Named moves (each a turn or a mirror), then the moves between two rows, first move first; the first pair answered
Suvu (before -> after):
[ -4 -11  26  -1   7   3  21   6  13]  ->  [ -5 -12  24   2   8   3  22   4  12]
[-11 -21 -11   9  22 -11  19 -20  24]  ->  [ 1 19 39 -5 -9 -7 -8 16 10]
[ 3 -6  2  3 10 15 14 -2 10]  ->  [ 6  5 16  0  2 16  7  6  6]
[ 4  6  0 -1 -6 -5 -1  7 -5]  ->  [  0  -3 -12   1   0  -5   5   0  -3]
gofe (before -> after):
[ 4 15 -6  3 25 17 -9  9 11]  ->  [  7  19 -10   1  15  14 -16  11   6]
[ -7 -22 -22   5   7 -15   5 -19   9]  ->  [-10   0  29   0  -1 -21 -18   1   8]
[  3  20 -23   4  -9  -5   7  -7 -10]  ->  [-9  3 10 15 18  0 17 -6 14]
zutos (before -> after):
[ 9  5 13  4  2 13 12 12  8]  ->  [  6   9 -16   0  -9 -11 -10  -4  -5]
[ 2 -8 -1 -2  9  2  4 -2  1]  ->  [ 5  4  8 -8 -3  2 -5  4 -3]
[ 1  1 -1  0  4 -2  0 -2  0]  ->  [ 1  0  1  0  4 -2 -2  1  2]

Between the rows of a pair lie 2 to 3 moves.
[  4  19 -11   2 -26 -16 -15  -1 -15]  ->  [-12  10  25   7  -7 -23 -17  -2   2] => Suvu then gofe then zutos
[ 19  -2 -16  -6   4   5  26  -1  -2]  ->  [ 25  10 -12 -11  -9   2  15   2 -11] => gofe then gofe
[  5 -15 -20   4   9  10  27  -7   9]  ->  [17  3 -7 -6 -7 23 28 12  3] => gofe then gofe then zutos
[ 14  20   6  -8 -17  17  -3  10  -8]  ->  [  0   3 -26  -1  -8 -10 -15 -19 -10] => gofe then gofe then zutos
[ 14  20  12  -3 -24  11  -3  16  -4]  ->  [ 10  22   1  -4 -28   0 -14   8 -12] => zutos then Suvu
[ -7  -3 -31  23  -2  12  20 -24  -8]  ->  [ -3  15 -31  16 -22   0   1 -21 -22] => zutos then zutos
[  1  23  27  -1  -8  28   1  27 -19]  ->  [-11  -9 -45   8   2   3   3 -15 -23] => Suvu then zutos then zutos
[  2  22  -9 -11 -18 -13 -24   9 -19]  ->  [ -1  -5 -44  -2   1  -5   2  -7 -10] => gofe then gofe then gofe
[-16   4  -3  -4 -15 -29 -21  -6  -3]  ->  [-14 -19 -26   2   5  -5  20 -12   9] => zutos then gofe then gofe
[-9 -2 -5  1 11 19 17  3 -1]  ->  [ -7  16  -6  -5  -9  -1 -15   2 -17] => gofe then zutos then Suvu
[  4  11 -13  -4 -26 -10 -24  -2  -5]  ->  [ 2 -9  9  5  3 23 19  7 23] => Suvu then zutos
[ -6 -13  16  15  11  16  28  15   5]  ->  [ -1 -15 -29  15  -1   6  20   0 -10] => gofe then Suvu
[ 25  14  18 -12  -8  44  27  36   1]  ->  [ 13  33   7 -17 -34 -10 -38  18 -25] => zutos then gofe then gofe
[ 16  18  -4 -11 -31   3 -16  14 -19]  ->  [ -9 -20 -30   5   2 -22 -14 -23  -6] => gofe then gofe then zutos
[ -1 -14  -1   5  24  26  31  11  13]  ->  [-22 -25   3  10  35  -5   5  -8  16] => Suvu then zutos then gofe
[  4 -20  -9   4  14  -3  19  -4   6]  ->  [ 17  -6 -21  -5  -6   1  15   3  -7] => Suvu then gofe
[ -3  -6 -24   1  -2 -18 -11 -21  -7]  ->  [ -6 -18   8   8  20   7  17 -10  15] => gofe then gofe then zutos
[  6   0  -7 -17   0  17   7  12   6]  ->  [ -4  -3  13 -15   7  10   3  11  12] => zutos then gofe then Suvu
[  7   2 -42 -10  -6   3  -5  10 -10]  ->  [ 15  17  -6 -15 -11  17  -4  32  -6] => Suvu then zutos then zutos
[  3  16  -8  -4  -9 -12 -17   7 -10]  ->  [ 5 17 12 -4 -6  1 -9 21 -4] => zutos then zutos
[-1 15 49  2  5 14 -1 16 16]  ->  [  9  35  21  -8 -23  -3 -29  12  -9] => Suvu then gofe
[-23   6  37   3  -6  -2 -25  -2  -4]  ->  [-11  17  -6  -2 -29  -7 -30  -9 -25] => gofe then gofe then gofe
[ 10  20 -25  -8 -29 -15 -24   2 -25]  ->  [  5  23  -2  -8 -27 -21 -33   3 -21] => Suvu then gofe then gofe
[-21  -6 -55   6  -5 -14   6 -25  -7]  ->  [-39   9  22   7  -2 -35 -29 -13   4] => gofe then zutos
[-14   9  42  -3   2 -25 -25  22  -2]  ->  [-11   7  50  -3   9 -11 -14  28   4] => Suvu then zutos
[  0  -4  17   3  18   2  11 -13  17]  ->  [ 12  -3 -11   0   8  11  21 -11   9] => Suvu then gofe then zutos
[ -6  20  12  -3  -5  -9 -13  16  -6]  ->  [  1  22   2  -3 -12  -3  -6  19 -12] => gofe then Suvu
[-19   5  33 -15  14 -19 -31   8  16]  ->  [  1  16 -36 -24 -17 -19 -30   1 -11] => zutos then zutos then gofe
[ -6   6   1  -1  -3 -25 -27  -8  -9]  ->  [ -4  13  20  -2  -6 -18 -27   4  -8] => gofe then Suvu
[  4  17  28 -10 -14   4  -9  23  -1]  ->  [ -4 -15  14   1  18  18  22   9  18] => zutos then zutos then Suvu
[-14 -15 -12 -12   7 -32   3  -7  -8]  ->  [  2  13   1 -24 -18 -18   1  17 -20] => zutos then Suvu then gofe
[ -3   3 -21  -3 -19 -28 -18 -22  -5]  ->  [-12   5  39   1  -4 -18 -18  -6  14] => gofe then Suvu
[ 9 10  9 -9 -5  3 -1  9 -3]  ->  [ 7  1 11 -6  5  9  9  9  3] => zutos then zutos
[ -9  11  11   2  -5 -33 -29 -20  -6]  ->  [ -6 -11  26  12  24   8  25 -10  22] => gofe then zutos then Suvu
[ -3  17   7  -7 -15  -5 -22   4 -13]  ->  [  0 -10 -29  -1   4  13  13  -6  -4] => gofe then Suvu then gofe
[ 18   0 -10   3   5  28  26  10   1]  ->  [ 15  23  19  -6 -12   8 -10  21  -9] => zutos then gofe then gofe
[  8   9 -34 -15 -32   1 -20  13 -27]  ->  [ 14  17   1 -19 -30  24 -10  33 -20] => zutos then zutos
[ 1 -1 13 -2  2  8  7  4 12]  ->  [ 3 -6 -2  0  5 10 14  1 11] => gofe then gofe
[ -7 -30 -11   2  13  -4  19   2   5]  ->  [-16 -17  22   0   7 -19 -10   6   4] => zutos then zutos then gofe
[  2  22 -15  -6 -13 -15   5  -1  -7]  ->  [ 0  8 -1  0  6  3 31  3 10] => Suvu then zutos
[  9   7 -10  -9   4  31  20  16  -4]  ->  [ 7  4  0 -7  9 34 21 18  3] => gofe then gofe then gofe
[ -2  -1 -11   7   5   0  12  -3  12]  ->  [-1 12  8  3 -5 -9 -9  5  7] => gofe then Suvu then gofe
[-7 -7 15 10 16  0  2 -4  8]  ->  [  6  11 -12   0 -10  -3 -11  -2 -14] => Suvu then gofe
[ 11  17   2  -8 -12  -4  -8   3  -6]  ->  [11  7 12 -3  2 13 12  7  4] => Suvu then zutos
[11 11 20 -9 -2 16  1 28 -9]  ->  [-13 -17  21   6  27  -6  -5   2   7] => zutos then gofe
[ -7   1  31  -1   7 -17 -18  -7   7]  ->  [ -7 -19   9   6  25  -1  11 -16  19] => Suvu then gofe then zutos
[-11 -10 -38   6   1 -29 -11 -31  -4]  ->  [ -5 -12  28   9  24  22  33   7  23] => zutos then Suvu
[ 7  0 10 -4 -6 17 11 12  0]  ->  [-3 -5 25  1  2  6 -2  7  5] => zutos then gofe then Suvu
[ -9 -10 -34  12   8   1  18 -21   8]  ->  [ -4  -7 -14  13  13  21  30 -10  17] => zutos then Suvu
[  2  29  35  -9 -11   1 -13  28  -5]  ->  [-5  2 37  1 16 18 20 23 18] => zutos then zutos
[  6  10 -52  -6 -23  -2 -11  -3 -31]  ->  [  2  31   7 -11 -30  -8 -35  16 -29] => gofe then gofe
[ -2 -18   4  18   4   7   0 -11  11]  ->  [  1  -9  -6  15  -8  -8 -17 -16   0] => Suvu then zutos
[-13  -7  21   1   1   2  -4   2  11]  ->  [-16  -9   8  -1  -1 -12 -15  -7   4] => zutos then gofe then gofe
[ 5 -3 10 11  8 -4  4 -8 18]  ->  [ 17  12 -10   4 -13  -7  -3  -7   0] => Suvu then gofe
[-15  -3   4  13  15 -15  -8 -12  15]  ->  [ -3   9 -26   5  -6 -16 -11 -10  -2] => Suvu then gofe
[  5  25  13  -3 -20 -46 -50  15 -10]  ->  [ 10  25  58  -2  -6 -13 -23  38   9] => zutos then zutos
[-15  11  -3   4 -14 -26 -20   2  -9]  ->  [-18   3  -5   7  -8 -30 -18  -4  -5] => Suvu then gofe then gofe
[  9   1 -35  18 -15 -37  -1 -18 -18]  ->  [ -4 -26 -10  30  21 -22  29 -18  12] => Suvu then gofe
[-15 -15  12  13   4 -17 -14  -5   9]  ->  [  5  12   6   1 -24  -6 -18  13  -8] => gofe then zutos then gofe
[  4  -2 -28  -7   0   3   4   1 -11]  ->  [  2  13  15 -11  -3   3  -6  17  -7] => Suvu then gofe then gofe
[ -2   9  20   1 -15  11  -5  14  -7]  ->  [ -8 -12  12   9   4  18  18   6   6] => zutos then zutos then Suvu
[ 13 -12 -10   4   2   6  12 -27 -10]  ->  [ 17 -11  -6   4   4  13  17 -22 -10] => Suvu then gofe
[-13  -7   2   4   9  -7  -9  -7   5]  ->  [-10  -7 -11   4   6  -7  -6  -9   1] => gofe then gofe
[-19  12  35   8  29 -40 -60 -22  -6]  ->  [-22 -14 -15  17  44 -41 -40 -45  -4] => Suvu then gofe then gofe
[ -8 -27 -47   7  12 -17   0 -30   3]  ->  [ -5  15  -3  -7 -19 -36 -47 -10 -13] => gofe then Suvu then gofe
[-13 -11 -19   5   3 -24 -12 -20   1]  ->  [  3 -13 -25   3   6  14  27  -3   5] => zutos then gofe then zutos
[-10   9 -40  16  -5   2   4  -9 -20]  ->  [-32  -8   3  26  23  -6   4 -14   5] => gofe then zutos then zutos
[10  2 10  1  5 26 12 15  3]  ->  [ 5  6 21  2  7 21  4 16  4] => gofe then Suvu then gofe
[-1  4 20 -1 44 -1 -2 28 -7]  ->  [ 10  -4 -25  -1  39   7  18  20 -13] => gofe then zutos
[  9  13  15   0 -10  -6 -20   1 -13]  ->  [ -3  -2  26   7   8 -11 -17  -8   0] => Suvu then gofe
[ -2   0  17   0 -10 -20 -13  -5   0]  ->  [  5   7   5  -5 -19 -15 -11  -2  -7] => gofe then Suvu
[  2  12   4  -4 -13   6   3  22  -5]  ->  [  4  11  -7  -4 -15   5   4  19  -7] => gofe then zutos
[  7  12  -1 -22  -7  37  22  19  26]  ->  [-11  10  36 -18   4  18  -1  16  34] => zutos then gofe then Suvu
[-15 -15  30  14  18  -7   3  -3  23]  ->  [ -2  15  31   2 -14 -16 -25  10   2] => gofe then gofe then gofe
[  3 -11 -27  -3   5  28  25   4  11]  ->  [  3  -5 -45  -5  -6  13   8  -4  -1] => zutos then zutos
[ -1   1 -23   8   0  25  27   0  -1]  ->  [ -2   8 -39   5 -13   5   5  -9 -13] => Suvu then zutos
[ -4  23  15   2  -9   9 -10  22  -2]  ->  [ 1  8 -6  5  2 28 18 17  6] => gofe then zutos then gofe
[ -3  20  24  -1  -8  -3 -13  12 -10]  ->  [-6  4 30  3  9 11  8 12  5] => zutos then zutos
[  9  17  21   5 -21  15 -11   6   2]  ->  [  0  11  31  10 -10   6 -16  -1   8] => Suvu then gofe
[ -4 -14 -21   5  23  -2  12 -16   3]  ->  [  0 -14 -12   5  25   9  19  -9   7] => zutos then Suvu
